|  4.248 | -2.046 | -1.048 |  1.256 | -2.328 |
|  0.731 | -2.792 | -7.129 |  1.789 | -3.039 |
->
|  0.731 | -2.792 | -7.129 |  1.789 | -3.039 |

|  0.543 |  6.182 |  0.161 | -0.529 |
|  0.543 |  2.673 |  0.161 | -0.529 |
|  0.543 |  2.759 |  0.161 | -0.529 |
|  0.543 |  0.676 |  0.161 | -0.529 |
|  0.543 |  0.676 | -2.381 | -2.238 |
|  0.407 | -7.836 |  0.573 |  0.903 |
->
|  0.543 |  2.673 |  0.161 | -0.529 |
|  0.543 |  0.676 |  0.161 | -0.529 |
|  0.407 | -7.836 |  0.573 |  0.903 |

|  3.724 | -3.678 |
| -5.638 |  5.139 |
| -6.282 | -6.836 |
|  5.599 | -1.076 |
->
| -5.638 |  5.139 |
|  5.599 | -1.076 |

|  3.767 | -2.134 |  4.925 |  5.189 |  2.144 |  5.057 |  2.846 |  2.660 |  4.511 |  2.277 | -2.201 |  2.596 | -1.879 | -3.616 | -4.145 |
|  6.831 |  4.710 |  1.043 |  0.080 |  5.989 | -0.190 |  5.838 |  6.330 |  5.584 |  6.586 |  1.938 |  6.857 |  1.567 |  0.512 |  0.371 |
|  1.164 | -4.263 | -3.156 | -4.045 | -0.337 | -3.667 |  0.009 |  0.054 |  1.996 |  0.231 |  4.048 | -0.227 |  3.789 | -2.956 | -3.517 |
|  3.263 | -1.195 |  2.822 |  2.625 |  2.425 |  2.423 |  2.807 |  2.729 |  2.626 |  2.366 | -6.706 |  2.840 | -6.175 | -2.888 | -3.634 |
->
|  6.831 |  4.710 |  1.043 |  0.080 |  5.989 | -0.190 |  5.838 |  6.330 |  5.584 |  6.586 |  1.938 |  6.857 |  1.567 |  0.512 |  0.371 |
|  3.263 | -1.195 |  2.822 |  2.625 |  2.425 |  2.423 |  2.807 |  2.729 |  2.626 |  2.366 | -6.706 |  2.840 | -6.175 | -2.888 | -3.634 |

|  3.781 | -0.160 |  0.967 |
|  1.584 |  1.948 | -2.073 |
| -2.880 | -8.983 | -4.365 |
|  1.802 |  3.264 | -2.414 |
| -2.375 | -8.391 | -3.845 |
| -5.578 |  3.819 |  1.030 |
| -5.139 |  3.319 |  0.867 |
|  2.085 |  2.714 | -2.488 |
| -3.520 |  6.931 |  2.452 |
|  4.977 |  0.052 |  2.980 |
|  4.571 | -1.340 |  3.283 |
->
|  1.584 |  1.948 | -2.073 |
|  1.802 |  3.264 | -2.414 |
| -5.578 |  3.819 |  1.030 |
|  2.085 |  2.714 | -2.488 |
|  4.977 |  0.052 |  2.980 |

|  1.836 |  3.567 | -2.670 |
|  5.272 | -4.639 | -1.335 |
|  1.067 | -0.339 |  1.473 |
|  4.366 |  0.610 |  1.395 |
|  1.622 | -3.923 |  0.548 |
|  8.891 |  1.824 |  1.930 |
|  3.163 | -5.726 | -0.012 |
->
|  5.272 | -4.639 | -1.335 |
|  4.366 |  0.610 |  1.395 |
|  8.891 |  1.824 |  1.930 |

| -1.259 |  8.949 | -1.656 | -9.121 | -1.148 | -9.052 |
| -0.477 |  3.396 | -0.677 | -6.802 | -1.020 | -5.567 |
->
| -0.477 |  3.396 | -0.677 | -6.802 | -1.020 | -5.567 |

|  0.432 |  3.209 |  6.457 |  0.428 |  0.007 |  0.067 |  0.015 |
|  1.011 |  7.253 |  2.016 |  0.084 |  0.153 | -0.305 | -0.263 |
|  5.206 |  4.124 |  0.682 |  0.089 |  0.246 | -0.212 | -0.201 |
|  8.430 |  1.528 |  0.470 | -0.018 |  0.039 | -0.116 | -0.222 |
|  1.092 |  7.401 |  2.194 |  0.185 |  0.130 | -0.270 | -0.201 |
|  0.391 |  1.312 |  0.411 |  0.021 |  1.310 |  7.453 |  2.580 |
->
|  1.011 |  7.253 |  2.016 |  0.084 |  0.153 | -0.305 | -0.263 |
|  8.430 |  1.528 |  0.470 | -0.018 |  0.039 | -0.116 | -0.222 |
|  0.391 |  1.312 |  0.411 |  0.021 |  1.310 |  7.453 |  2.580 |
